(in the rows, 128 means zero)
Rotation paths and how fast each direction turns (degrees a step)
Each turn is a multiple of 5 degrees from 10 to 175, or 0.
Each row of a path follows its step; steps can be skipped.

step 0: [128 129 131 117 124 129 120 133 137 134 124 139 119 123 131 120 119 145
 145 124 143 130 130 131 147 130 135 127 122 121 138 125 138 120 113 123
 124 115 118 119 131 132 136 125 137 127]
step 1: [117 130 125 128 131 130 121 133 129 130 121 128 125 126 117 133 123 135
 118 112 139 133 117 129 134 123 119 118 130 125 143 124 139 122 104 134
 124 131 124 112 124 128 136 113 124 135]
step 2: [117 136 116 126 127 123 129 134 127 135 137 122 119 128 125 144 136 122
 134 126 125 122 121 124 132 120 127 129 131 133 154 130 138 127 117 126
 143 139 120 116 139 132 137 125 138 126]
step 3: [118 132 118 124 126 130 135 115 129 130 127 124 126 130 132 135 123 119
 136 136 132 129 122 134 133 132 137 141 129 123 136 118 128 119 107 123
 131 123 116 115 147 127 133 142 126 138]
step 4: [117 149 122 127 133 126 129 122 128 131 125 133 124 117 126 126 122 118
 122 129 146 138 135 139 116 135 122 125 136 119 133 117 137 130 113 116
 124 126 129 116 136 129 119 132 137 129]
step 5: [121 134 139 130 127 131 123 139 131 134 128 130 126 115 132 125 125 128
 134 136 139 126 130 139 129 116 142 124 130 121 143 125 136 127 121 117
 115 128 118 119 135 133 127 124 151 112]
step 6: [121 125 135 116 135 134 131 132 122 126 119 128 130 122 145 124 130 131
 124 127 125 124 120 133 134 129 127 122 122 119 138 119 132 124 107 121
 119 123 113 111 130 124 139 108 128 127]
step 7: [120 144 119 121 123 127 126 129 121 132 121 142 112 129 134 123 134 136
 125 121 127 122 125 125 134 125 115 123 128 130 139 122 138 125 105 121
 145 129 127 127 129 127 137 120 143 131]
step 8: [118 131 111 125 122 127 124 133 125 135 126 129 119 133 120 132 126 129
 134 122 144 128 122 134 146 116 138 131 127 125 142 134 126 122 107 117
 128 124 121 129 130 121 137 142 132 132]
step 9: [116 125 114 132 145 129 125 120 125 132 126 121 135 121 120 141 132 114
 125 126 140 137 132 131 134 133 132 116 137 122 142 119 139 125 112 121
 127 121 129 116 132 121 136 127 129 136]
[126 134 127 130 128 128 123 128 127 126 128 130 128 128 127 128 128 129
 132 128 126 128 124 128 124 124 126 128 130 125 127 130 131 129 129 126
 133 133 129 128 124 125 124 128 129 125]	130
[129 128 130 127 128 128 130 127 131 126 126 130 134 124 127 121 128 131
 128 124 126 130 125 125 128 131 131 127 128 126 130 129 130 130 129 126
 126 127 127 128 128 134 126 125 130 125]	65
[131 130 129 126 121 130 128 130 132 127 127 125 127 129 128 128 131 127
 127 126 129 128 132 129 129 126 126 128 133 132 132 132 127 128 130 123
 128 131 126 129 130 129 129 130 129 124]	130

step 0: [149 112 126 138 126 131 136 128 131 119 133 136 122 138 126 137 133 128
 141 123 124 125 125 141 123 125 135 125 128 126 128 137 122 134 129 116
 132 136 129 131 137 119 114 131 136 130]
step 1: [116 131 141 124 136 151 127 136 136 116 146 131 121 130 130 135 130 128
 117 122 127 130 127 118 127 120 127 133 136 136 131 122 129 139 127 131
 120 121 133 141 132 127 127 126 124 126]
step 2: [121 123 123 134 125 120 133 124 115 131 133 117 128 124 137 134 124 124
 129 135 126 140 127 131 120 132 141 154 130 139 116 133 122 129 122 121
 122 133 128 119 139 135 128 126 129 121]
step 3: [124 127 129 113 119 115 129 122 137 124 137 131 131 145 121 135 132 138
 134 126 135 119 128 126 127 124 137 135 141 120 128 131 124 141 117 132
 137 125 125 126 115 128 129 142 130 137]
step 4: [119 138 128 125 132 128 127 126 122 117 118 130 132 140 136 139 130 132
 117 132 110 131 125 137 139 127 124 117 121 131 121 119 129 137 117 122
 127 127 125 130 132 127 114 130 121 114]
step 5: [125 128 118 122 136 125 124 125 127 136 138 130 136 126 129 121 127 120
 127 137 126 131 129 126 128 123 120 133 131 126 138 134 116 129 101 130
 134 133 127 129 137 129 135 106 132 136]
step 6: [132 128 134 118 121 137 124 140 117 129 126 135 126 130 122 134 135 124
 136 123 137 126 133 132 130 139 142 128 119 129 132 141 127 131 125 119
 154 128 131 116 129 129 123 129 120 121]
step 7: [139 126 121 112 121 132 133 128 128 124 143 142 128 131 146 126 126 123
 113 130 116 124 140 117 139 129 132 124 129 129 125 114 130 128 136 132
 125 132 125 131 127 132 127 125 118 135]
step 8: [133 130 119 127 143 124 122 119 134 130 133 135 130 125 118 136 117 119
 131 132 122 147 128 129 116 132 123 135 123 122 127 141 137 134 134 132
 127 126 124 117 142 140 120 130 121 126]
step 9: [126 140 140 114 122 131 135 125 127 124 127 137 118 136 127 132 135 130
 140 131 139 141 132 119 131 126 131 130 127 120 127 120 135 115 121 131
 132 128 119 127 132 133 143 132 148 128]
[126 130 130 125 126 125 128 129 134 132 131 123 131 125 125 130 129 124
 131 130 130 131 127 127 131 131 124 129 127 132 124 128 127 127 128 127
 128 128 130 128 132 128 127 126 130 128]	110
[132 126 131 126 130 127 125 134 127 134 127 131 131 128 130 124 128 129
 126 127 131 129 130 129 133 130 127 127 129 124 131 128 124 128 128 128
 126 129 126 127 130 128 123 127 126 127]	45
[125 124 129 127 126 129 125 128 126 130 134 132 126 122 129 129 131 124
 126 128 129 125 130 127 125 129 131 131 131 132 128 128 126 127 132 127
 126 126 129 124 126 126 126 128 123 128]	70
